In the rows, zero is written as 128.
One turn or mirror swaps these rows in pairs. Which row does each one swap with?
The rows were stretched afterwards, more along some directions than others.
gufu: [145 127  87  97 146 126 136 143 105 127 133 133 153 126 147  93 139 132
 145 126 125 121 153 128 154 128 129  98 119 114]
visu: [160 122 115  82 160 131 146 133 126 129 127 138 153 131 156 104 149 126
 152 107 126 117 145 131 175 116 109 101 111 104]
Num: [160 105  89  84 141 113 149 119 124 107 115 129 133 131 142 101 158 123
 147 134 124 119 132 113 157 144 120  93 111 109]
Pur: [153 128  85  90 159  96 128 133 148 102 143 134 146 127 162 110 136 110
 141 137 152  92 149 135 165 128  92  85 103 110]
zalel: [157 117  93 105 173 110 132 137 140 129 135 126 161 131 172 120 139 124
 131 129 123 124 145 138 174 105 113 105 113 110]
vofor: [153 102  87  84 154 108 133 111 147 124 108 118 156 148 159 119 148 118
 127 148 123 125 125 113 165 128 149 114 106 127]
detol: [140 117  82  99 124 110 134 121 133 108 130 126 132 132 141 106 130 131
 132 154 138 101 141 114 142 128 116 107 117 103]
kazu: [151 134  96 101 160 117 117 138 126 146 122 112 144 135 165 117 140 116
 123 143 136 115 135 121 156 128 124  98 105 112]
boz: [153 129 105  73 177 117 121 138 147 126 129 117 160 151 160 116 146 134
 154 131 131 115 132 127 188 113 104 109 125 109]
sidel: [135 138  93  98 143 107 125 148 116 131 127 131 149 144 152 114 138 120
 136 135 129 139 133 115 171 133 119  98 103  99]
sisu: [158 120  94  87 149  94 144 127 144 127 127 141 125 135 149 115 142 137
 128 150 147 107 144 124 157 132 122 102 104  96]
tobip: [151 116  94  97 134 122 141 107 144 109 107 110 157 136 145 116 154 111
 115 141 130 128 126 124 133 138 123 115  94 112]
zevo: [131 127  85 100 128 112 141 116 123 111 112 121 156 139 128 117 134 109
 124 143 135 123 130 107 135 139 139 111  98  95]
lof: [134 131 104 108 144 104 146 124 124 114 114 120 150 127 152  92 157 110
 141 131 141 123 133 131 136 130 112 105 108  94]
Nanip: [158 136 105 100 153 149 123 136 111 141 135 128 152 135 160 118 146 134
 136 123 124 130 123 137 156 128 115 101 121 113]
Gazip: [166 118 103  94 159 132 135 123 136 119 107 126 157 151 157 114 161 126
 125 130 127 125 140 140 155 136 126 110 100 113]
Girit: [151 130  91  99 148  98 133 126 162 107 119 118 146 145 158 117 137 110
 118 149 153 103 147 126 153 123 108 103  96 114]
dit: [144 128 108  99 138 116 140 142 120 123 120 125 134 151 135 101 135 128
 143 125 128 129 135 132 155 112 111 111 113 109]
Ziva: [150 146  93  99 137 104 128 153 122 124 132 142 148 137 162  99 132 119
 139 139 139 121 152 116 163 132 116 101 104  96]
liku: [163 122 104  95 153 101 137 119 137 116 118 115 156 138 168 121 162 111
 122 143 140 106 139 122 154 129 106 106 100 104]
Tad: [149 137 102 112 139 134 118 142  94 130 120 132 148 132 150 110 136 130
 125 131 133 134 145 125 134 136 134 105 119 114]
fodeg: [158 118 101  91 158 104 133 126 152 112 106 115 157 144 173 106 156 125
 142 146 143 118 124 121 170 125 100  98 106 103]
fubu: [173 114 102  95 152 126 135 120 144 123 111 125 146 145 162 123 152 121
 120 143 135 106 131 119 168 138 126 104  91 118]
zutuz: [162 134  87  80 153 113 131 132 140 109  99 115 158 133 163 108 151 111
 126 152 150 127 142 119 173 134 116 104 101 115]
pazuz: [146 109  98 120 131 120 128 128 106 126 128 123 125 131 144 106 144 104
 145 131 151 120 144 136 149 128 111  93 103 105]
beriv: [144 132 122 101 135 157 128 135 133 129 112 141 159 130 159 115 139 145
 127 120 115 148 145 129 141 116 129 125 113 113]
Popof: [176 115  92  82 166 113 130 120 147 123 120 133 142 150 163 122 165 128
 122 145 124 104 149 127 182 136 126  99 102 124]
let: [122 130  94  94 142 147 125 125 113 126 128 128 164 140 139 125 134 139
 131 130 114 116 140 126 140 112 142 118 113 116]
nirap: [151 128 114  99 148 140 129 143 123 147 121 122 144 139 152 126 144 135
 130 125 120 123 128 119 164 114 118 101 123 111]
Rop: [142 126 110 125 119 128 134 123 108 132 140 134 136 128 134 125 123 109
 122 131 125 116 137 117 138 132 138 108 102 104]
pigup: [150 135  93  97 149 129 134 140 116 133 135 126 149 134 155 113 126 138
 133 137 134 112 131 136 141 113 103  92 114 100]
pizul: [140 133 102 114 133 128 118 127 136 117 124 130 149 130 158 103 131 113
 135 143 124 126 129 108 167 130 123 101 115 116]
viku: [147 114 103 109 126 124 119 141 109 130 108 123 143 136 157 113 133 142
 125 151 127 139 130  97 135 133 146 126 123 120]
kerom: [148 115 118 101 138 116 135 135 130 118 131 127 144 149 146 117 146 124
 139 121 130 111 125 126 149 118 111 104 107 114]
liril: [163 127  89  87 154 109 142 123 155 109 135 130 155 134 147 114 139 111
 128 133 138  91 142 152 167 106  97 102 103  99]
nebaz: [133 132  95 114 133 146 117 130 122 124 125 133 149 116 153 111 141 122
 124 135 123 119 164 114 157 123 130 106 116 121]
bipu: [151 108 102 127 137 120 119 120 131 132 119 117 144 148 162 116 136 128
 119 151 116 125 133 109 155 132 136 108 118 122]
Nam: [138 128 107  86 156 120 141 121 163 104 114 119 160 136 154 111 150 105
 141 132 136 114 135 112 160 124 119 104  98 112]
zunep: [136 132 112 102 135 120 131 136 136 126 146 130 139 133 156 108 129 124
 146 138 129 110 124 112 159 120 102  89 113 115]
ver: [157 109  98 115 154 113 122 143 137 128 137 121 133 135 165 132 151 110
 134 141 140 108 138 138 173 127 104  94 106 124]
Pugod: [133 139  94  84 141 151 137 141 141 114 121 120 167 135 153 124 129 133
 130 139 124 118 125 107 147 112 127 110 117 115]
fep: [159 118  97  87 140  97 143 140 133 108 131 140 137 127 145 102 164 115
 146 133 132 117 142 129 180 144  98  97 116  95]
der: [151 130 104  89 153 123 127 131 134 124 115 131 157 145 135 134 132 117
 111 134 121 136 143 125 169 125 145 125 107 128]
Tuta: [149 135  89  96 154 125 131 149 124 129 127 124 165 134 153 124 135 117
 123 135 120 131 124 129 158 118 128 110 108  99]
sifek: [160 119 117 108 170 112 123 128 133 139 120 130 144 140 160 124 141 113
 131 121 141 124 144 146 173 113 115 104 101 112]
Mor: [159 130 122  95 150 124 136 126 122 123 127 138 140 131 150 104 156 129
 141 118 140 115 163 141 165 127 110 102 114 123]
rog: [144 118 102  94 152 112 133 135 132 119 117 126 131 127 144 125 149 125
 131 137 126 130 136 126 165 122 109  98 105 111]
Gevo: [145 130 127 111 124 135 130 124 112 127 104 126 133 146 148 104 157 127
 127 134 130 137 147 105 153 146 137 112 113 126]
Tif: [158 119 101  77 151 121 135 128 134 136 129 132 152 149 139 115 153 121
 141 119 130 124 134 134 174 123 122 107  90 111]
Kofe: [162 124 108  95 154 112 137 122 112 132 117 121 142 148 131 126 146 116
 128 130 137 118 144 141 144 116 124 117  99 101]
kovu: [126 130 110 117 127 138 134 131  99 136 116 111 133 126 147  94 136 121
 142 132 119 131 120 104 127 136 129 102 115 109]
potek: [149 138  95 106 127 127 141 127 126 116 110 134 148 135 149 118 146 129
 105 146 128 130 156 117 132 141 142 116  91 135]
Kelo: [134 112  92  93 137 117 127 113 143 110 129 124 155 125 141 133 123 115
 130 143 135 116 130 111 145 122 135 115 113 118]
nenez: [153 105  86  97 123 122 144 118 136 112 105 125 149 136 135 121 148 126
 118 148 113 141 121 117 134 132 136 122 101 115]
Luz: [142 134 105 101 118 127 130 122 112 126 140 123 137 138 129 135 124 118
 123 149 133 102 138 113 142 115 127 114 103 118]
vav: [135 116  85 101 138 139 143 105 105 123 111 124 153 132 138 108 156 122
 127 126 115 121 149 129 133 131 149 106 107 119]
bodi: [147 148 107  97 153 141 121 138 113 135 134 131 170 140 165 113 127 134
 136 130 139 123 147 128 154 122 125 111 116 108]
bes: [148 118  97 103 136 104 138 122 125 127 117 126 133 130 140 123 140 114
 116 144 140 114 158 126 121 124 139 104  95 105]
dabam: [135 127 113 102 140 133 129 113 121 106 129 118 146 127 149 115 135 123
 144 128 146  98 150 112 134 138 113  98 107 121]
Vok: [160 117  81  95 139 105 144 131 138 131 110 129 143 147 139 115 139 124
 134 143 122 146 122 121 172 121 123 110 108  96]
fum: [142 116 102  92 151 128 114 147 135 119 129 130 140 140 156 124 136 138
 132 133 127 118 147 116 168 120 120 105 118 135]
setil: [141 124 110 110 144 133 125 136 142 116 119 122 143 141 173 100 155 119
 130 143 134 126 142 126 158 131 124 110 112 134]
koz: [159 112  98 109 141  90 128 121 118 130 118 125 120 134 142 105 155 111
 135 142 133 122 143 112 165 146 130  98 101 111]
nuta: [167 118 104  96 150 121 127 143 115 137 110 110 141 156 164 101 158 125
 143 138 125 126 126 112 162 125 105  96 106 106]
Nife: [177 109 108  98 153 122 126 133 142 117 119 142 140 138 169 127 145 129
 120 136 134 112 149 130 178 143 115 100 101 120]
bep: [152 131  96 108 133 119 137 127 125 119 117 135 142 127 151 116 116 123
 110 142 134 140 145 120 143 143 134 113 112 111]
Deven: [157 122 103  92 142 114 144 131 120 119 123 122 139 130 134 109 174 107
 138 126 126 121 135 126 166 139 112 103 111 109]
val: [137 134 102 106 128 135 128 119 121 117 140 123 149 121 159 108 142 110
 148 136 137 112 115 109 150 139 107  87  98 116]
kati: [163 133 107  96 141 131 142 127 138 117 123 127 140 127 163  87 154 114
 133 135 135 107 160 112 151 140 112  96 109 123]
robit: [157 130 109 124 132 129 124 143 119 120 110 131 141 133 161 115 122 124
 116 133 119 149 147 120 146 131 124 114 122 111]
fonib: [139 118  99 120 126 134 147 134 117 121 137 131 129 128 149  98 144 125
 149 133 127 107 136 134 146 132 114 101 115 109]
segem: [128 135 116 117 130 139 121 128 113 117 128 116 160 125 155 114 128 111
 143 128 130 138 131 106 146 128 115 106 117 114]
Bikod: [145 143  98  90 123 119 144 129 126 116 122 117 150 123 153 108 137 122
 124 159 137  98 128 106 138 127 116 106  98 114]
Dedav: [158 117  86  87 140 124 137 124 144 129 129 146 151 139 137 124 152 126
 123 135 124 117 151 131 164 126 135 108  91 117]
Marob: [144 120  98  89 147 121 141 134 144 130 108 127 146 144 149 105 136 130
 136 142 108 132 130 125 155 102 136 114 104 102]
Muveg: [145 114 104 124 137 111 146 124 100 138 143 135 138 135 149 105 137 134
 143 123 127 117 146 128 138 120 126 105 114  93]
kazov: [159 112 104  90 144 103 139 118 142 111 127 129 142 133 138 109 159  94
 147 129 140 118 140 129 174 138 110  98  93 110]
luf: [150 127  97  92 130 102 127 129 136 120 125 131 154 122 151 120 142 112
 133 144 149 124 141 124 147 121 107 110  88  93]
zisud: [147 116 111 110 149 122 128 136 123 124 132 134 134 148 153 107 134 136
 148 121 120 122 129 132 158 121 106 101 127 107]
siban: [161 120  92 100 164 125 132 132 130 127  96 125 144 138 163 101 156 138
 121 136 117 137 143 122 157 142 142 107 117 116]

zutuz swaps with Gevo
kazov swaps with Gazip
bes swaps with Marob
Nife swaps with fep
fum swaps with detol
sifek swaps with lof
ver swaps with fonib
visu swaps with liku

